128 stands for zero in the data rows.
Here are some numbered points:
[114 147 106 108 101 120 129 132 149 134 150 134 127 110 138 129 159 126
 112 144 159 126 141 150 104 129 125  86 103  89 114 139] 0
[127 124 155 133 126 119 134 125 157 124 125 133 120 113 145 123 152 103
 151 146 123 117 117 139 136 133 141 111 125  73 122 141] 1
[164  99 144  96 151 129 165 132  82 117 108 108 103 128 112 114 122 119
 134 168 132 159 154 121 157 130 150 155 183 120 146 149] 2
[115 115 104 160 138 129 129 136 112 111 159 118 127 140 168 126 118 119
 132 114 125 119 135 127 107 126 115 145 132 157 131 109] 3
[161 115  91 123 163 165 143 117  90 129 106 144 148 132  76 149 162 128
  87 136 162 128 120 137 135 105 146 155 153 126  49 134] 4
[148 118 105 125 130 123 132 129 121 131 120 116 123 140 143 138 129 127
 139 128 124 138 147 136 136 121 148 135 131 133 135 134] 5
[ 72 119  81 140   0  83 132  84 134  46 156 200 122 196 149 138  39 108
 152  64 127 139 138 152  99  98 116 113  94 200 113  33] 6
[162 104 119  77 207  94 138 121  72  94 168  78  72 100 135 135 107 116
 163 143  99 185 131 126 169 138 146 199 182 163 145 166] 7
[123 117 103 103 133 151 118 150 130 164  92  95 163 130 166 141 126 117
 106 125  97 187 102 126 146 138 145 190 145 191 125 150] 8
[127 117 153 149 148 117 144 103 119  88 129 151  92 125 121 112 124 123
 135 105 175 116 112 105  88 135 114 135 109 111 118 112] 9
[136 128 114 117 148 140 121 137 121 107 112 158 112 152 152 113 132 141
  90 141 119 118 138  91 122 142 114 130 144 165 168 145] 10
[119 105 119 168 110 116 131 125 156 151 156 138 143 150 146 105 110 107
 161 133 121 152 116 150 115 115 137 135 135 157 141 116] 11
[134 152 160 133 139 139 126 136 132 136 130 128 122 114 112 110 141 144
 129 122 135 107 138 114 120 124 110 116 115 113 127 120] 12
[108  94 118  84 125 147 145 139 156 139 108 117 145 112 128 150 104 149
 152 132 111 135 142 119 111 120 149 103  62 123 141 113] 13
[116 121 123 132 108 131 130 125 147 140 140 114 132 124 137 129 110 124
 142 131 110 142 121 130 135 125 137 127 122 135 135 132] 14
[128 132 137 113 114 130 136 122 130 136 110 125 132 130 123 137 111 132
 146 133 119 131 137 122 112 120 131 125  89 128 115 130] 15
[110 151 122  82  50  96 162  85 156 170  63  96 177 152 107 166  86 161
 184 106  82 108 140 114  10 109 145 121   0 122  43 135] 16
[130 116 103 120 103 148 144 121 128 119 125 124 124 122 128 163 101 142
 123 131 143 134 107 118 125 129 118 124 101 134 113 129] 17
New points follow, each followed by the numbers of its five nearest points above by angle, nearest first.
[ 84 153 127 122 128 116  93 165 241 177 147 115 188 160 121 132 142 140
 107 150 145 146  95 119 127 144 113 117 148 168 105 153] 8 14 11 0 16
[150 120 133 157 124 109 105 131 103 154 142  87 126 105 161 133 114 156
 130 120  99 133 116 139 132 127 114 137 137 134 106 132] 3 7 8 14 5
[ 86 120 106 120  69 133 146  97 119  80 123 183 128 167 138 110  88  64
 126  76 137 133 169 131  98 117 143 122 109 160 155  60] 6 3 11 9 16
[150 127 139 154 155 116 127 140 104 125 139 119 111 110 126 119 107 142
 127 118 139 126 106 133 145 128 114 153 170 146 136 153] 7 2 3 10 8
[141 121 127 124 135 134 143 111 127 135 121 124 115 119 116 141 111 128
 123 118 123 126 117 135 135 121 136 139 137 154 145 131] 7 2 8 5 17
[126 123 130 148 124 113 115 122 126 131 140 128 115 142 142 122 119 128
 140 118 119 142 121 146 134 135 137 130 143 132 125 130] 11 14 3 6 7
[162 108 149 133 177 103 121 113  70 126 131 107 113 167 156 140 159 119
 152 136 111 139 110 150 129 116 168 157 161  99 124 160] 7 2 5 4 1
[119 145 127 133 114 143 127 120 142 120 123 154 127 135 117 117 112 129
 120 140 131 121 141 111 111 123 125 100 120 128 149 127] 10 6 12 0 15
[177 133 111  80 156 157 135 135 108  81 123 128 133 131 108 139 171 140
  87 148 165 125 137  98 121  95 138 148 131 142 136 142] 4 10 2 7 5
[134 117 126 142 120 139 129 117 131 159 128 117 113 109 119 145 100 146
 140 118 116 111 124 120 123 145 108 128 125 128 125 139] 17 14 16 15 13
[115 131 126 119 127 125  92 156 152 174 157 123 124 128 123 127 138 139
 105 130 131 138  59 146 118 132 107 136 149 156 121 141] 8 11 14 0 4
[144 109 154 142 159 131 127 135 101 134 135 115 122  95 114 156 112 159
 134 122 134 123  94 122 149 113 114 152 182 143 137 138] 7 2 4 8 3
